Here are some points:
0.5|0.2|0.0|0.0|0.0|0.0|0.0|0.0
2.1|1.8|1.4|1.0|1.5|1.0|0.2|0.0
2.5|1.3|1.4|1.9|0.0|0.4|0.6|0.0
0.4|0.0|0.8|0.0|1.3|2.2|2.0|1.7
0.7|1.1|0.4|0.9|1.4|1.9|1.8|1.8
0.0|0.0|0.0|0.0|0.0|0.0|0.0|0.0
0.0|0.0|0.0|0.0|0.0|0.0|0.0|1.0
0.2|0.0|0.0|0.0|0.0|1.1|1.0|1.1
0.0|0.0|0.0|0.0|0.0|0.0|0.0|0.0
0.9|0.2|0.1|0.3|0.3|0.9|0.9|1.5
1.4|1.7|1.6|1.9|1.9|1.8|1.1|1.1
1.1|1.2|0.9|1.2|1.1|1.4|1.8|1.4
0.0|0.0|0.0|0.0|0.0|0.0|0.0|0.0
0.0|0.0|0.0|0.0|0.0|0.0|0.0|0.1
1.8|1.7|1.3|1.7|1.4|1.5|1.1|1.0
0.0|0.0|0.0|0.0|0.0|0.0|0.0|0.0
1.5|0.0|0.2|1.3|0.4|0.9|0.7|0.0
21 more points follow, each with its number after it:
1.4|0.0|0.0|0.0|0.0|1.0|0.9|0.8 0
0.4|0.4|0.2|0.5|0.6|0.3|1.1|0.9 1
1.4|1.5|1.4|1.6|1.5|1.1|1.0|0.2 2
0.8|1.4|1.5|1.7|1.9|1.9|1.4|1.3 3
0.0|0.0|0.0|0.0|0.0|0.0|0.0|0.0 4
0.5|0.3|0.0|0.0|0.0|0.0|0.0|0.0 5
0.0|0.3|0.7|1.2|1.7|1.3|1.5|1.9 6
0.3|0.6|1.7|0.7|1.9|1.4|0.6|1.5 7
0.4|0.0|0.0|0.0|0.0|0.0|0.0|0.0 8
0.0|0.4|0.6|1.1|1.2|2.0|1.7|1.9 9
0.0|0.0|0.0|0.0|0.7|1.3|1.1|1.6 10
0.0|1.6|1.4|1.8|1.8|1.5|1.0|1.1 11
0.6|0.0|0.8|0.0|1.0|0.0|0.0|0.0 12
0.7|0.5|0.1|0.0|0.0|0.0|0.0|0.0 13
1.7|1.9|1.2|1.8|1.0|1.6|1.3|1.1 14
0.0|0.0|0.3|0.8|1.4|2.0|1.9|2.1 15
0.9|1.3|1.1|1.3|1.2|0.3|1.7|2.0 16
0.0|0.0|0.0|0.0|0.0|0.0|0.0|0.0 17
0.9|1.9|1.8|1.8|1.7|0.5|0.1|0.0 18
0.0|0.0|0.0|0.0|0.0|0.0|0.0|0.8 19
0.6|0.8|0.4|1.1|1.7|1.7|1.5|2.0 20
Which three of these numbered points are nearest to each point below, ignoring the 3 directions in which the first points spread most? Their numbers follow each, nearest first.
0.8|0.9|2.0|0.0|0.0|0.0|0.0|0.0 > 7 13 12
0.0|1.0|1.0|1.7|0.8|1.4|1.1|0.6 > 11 9 3
0.5|1.4|1.6|2.1|2.2|2.0|1.6|1.6 > 11 18 9
0.0|2.6|1.4|1.9|1.5|0.0|0.0|2.5 > 16 19 11
0.3|0.1|0.0|0.0|2.0|0.5|2.0|0.0 > 2 12 1
2.1|0.9|0.8|0.9|0.7|0.9|0.6|0.7 > 0 13 5
1.6|1.2|1.2|1.0|0.8|0.2|0.0|0.0 > 8 10 5
2.3|1.4|3.7|0.0|1.2|0.0|0.9|0.0 > 12 7 0
1.0|1.2|1.9|0.4|1.1|0.4|0.0|0.0 > 12 7 8
0.0|0.0|0.0|0.0|0.3|0.0|0.0|1.0 > 19 10 20
